Each path below is one point turned by a fixed rotation once a step. After each direction that follows a path, write how fast that rotation turns it, in degrees a step (0 if it stays still).
Each turn is a multiple of 5 degrees from 10 to 175, or 0.
Rotation 1:
[  2.5  16.3  24.4 -15.8  19.6  -0.4  -6.4  19.9  59.4 -19.2   4.0   9.1
   7.6  -9.0   2.1  -0.6  -1.9  -1.3  18.8  20.2   0.2  -3.0  -9.1  -6.6
 -29.6 -14.2  21.4 -11.3  -0.2  -8.9  20.5  -1.3  23.1]
[ -8.3  20.2  12.0 -16.5  -4.1  -1.7  -0.4  26.7  42.0 -23.1  10.9  17.4
   1.4  -3.9  -9.7  -1.1  11.7  -0.3   8.1   7.7   4.3 -13.3 -36.6  -5.0
 -35.2 -10.2  27.6  -3.5   6.7   7.5  13.8  10.6  28.6]
[ -9.5   5.7   9.9 -17.0   7.0   0.6  -7.0  19.1  50.4 -37.2   9.2  16.7
 -15.5  -8.4 -11.2 -11.6 -10.4  -5.8  10.6   9.3  -5.6  -9.4 -39.8 -19.3
 -18.9 -10.6  18.7 -12.4  14.8  -7.0 -12.4   0.5  18.0]
[  2.5  18.8  24.7 -26.5  23.6 -13.0  -9.1  12.2  49.8 -30.0  12.4   5.5
  -7.1  -3.0  15.2  -2.8   0.1  -5.4  13.0  11.3  -8.0 -18.2 -18.9  -4.9
 -15.1   5.1  15.9 -20.7   5.1 -17.4   4.8   4.7  30.8]
[-11.1  24.0  10.9 -20.8   4.0 -17.0  -3.2  15.4  32.3 -29.2   8.8  19.5
  -8.7  -3.0   9.0  -6.6  10.2   8.1  -6.8  12.6  -5.3 -25.8 -28.6   2.6
 -22.2   1.1  30.9 -10.4   5.6  15.6  -4.6   6.3  42.7]
[-21.6   6.7   3.2 -17.3  14.0 -21.4  -7.4  11.9  36.3 -36.5  -5.1  19.2
 -15.9  -8.3   3.2 -17.0 -18.3   9.3  -2.2  15.4 -20.6 -13.0 -23.0 -11.7
 -18.9 -14.5  22.4 -16.9   6.2   1.1 -14.2  -7.6  25.3]
[ -8.2  25.0  13.5 -26.1  31.2 -22.9  -4.4  16.8  45.2 -18.8  -8.3   1.0
   2.5  -1.9  14.7  -7.7 -11.3   9.6   7.4  24.5 -13.3 -12.1  -0.4  -8.1
 -26.3  -8.9  19.4 -19.1  -1.7  -8.0   1.7  -4.6  28.4]
[-11.2  23.4  10.0 -13.8  10.7  -9.6   0.5  19.9  41.2 -15.8  -5.4  18.3
   5.3  -7.2   2.6  -3.9   1.5  15.5  -5.4  26.4  -1.0 -12.1  -9.5  -0.4
 -32.9 -15.9  37.3  -1.2  -2.1  22.5   7.7  -3.7  35.2]
[-20.1   4.8   6.3  -8.2   8.1  -9.5  -5.5  23.6  44.9 -26.4  -6.1  18.4
  -1.4 -11.9 -12.9 -13.6 -17.9   8.0   9.7  18.0  -8.9  -1.0 -23.5 -15.3
 -34.7 -29.4  24.7  -9.4   2.1   1.8   6.8  -8.5  14.4]
[  1.2  23.2  16.3 -24.6  21.7  -3.3  -1.2  27.0  57.8 -16.4   0.2   0.4
   6.6  -1.6  -5.0  -2.4  -5.5  -3.2  19.1  20.3   0.5  -4.2 -13.3 -19.4
 -33.3 -13.6  16.2 -12.1   4.6 -10.7   9.3   2.6  15.4]
Directions:
[ -0.6   0.2  -2.2   4.0   0.6   4.4   2.8   5.8   4.2   7.8  -7.1  -0.7
   8.7  -1.8  -7.1   1.3  -3.6   4.0   3.0   6.5   3.2   9.0   7.9  -3.2
  -9.6 -11.0   2.6   4.6  -4.0   4.2   8.4  -3.7  -6.1] : 40
[ -6.1   6.4  -1.9  -5.9  -1.4  -0.1   7.5 -10.8   1.3   1.8   3.6  15.4
  -2.8  -5.8   4.1   3.1   0.6   5.7   4.0   4.5  -1.4   7.0   2.1   0.0
  -4.6   1.0  -6.1   0.2   3.3  -2.6  -0.6  11.8  -5.3] : 0
[ 0.0 11.8 -5.4 -9.9 -1.0 -6.5  6.3  8.0 -5.7  6.9 -1.1 -9.9  5.4  9.5
 -1.5  2.2  7.1  0.3  0.6 -1.9  1.7 -5.9 -2.0 -3.7 -7.5  4.2 -1.8 -0.8
  1.1  0.0  0.5  8.8 -0.7] : 130
[ -2.7  -3.5  -5.4  -4.2   4.2  -1.0   0.2   2.0   2.4  -3.1  -4.2  -5.3
  -4.2   2.0  -5.5  -4.5 -11.0  -2.6   3.7   0.5  -4.6   3.2  -2.1 -12.8
   1.3  -2.7  -6.6  -4.4   4.4  -8.5 -11.8  -1.8 -10.7] : 115
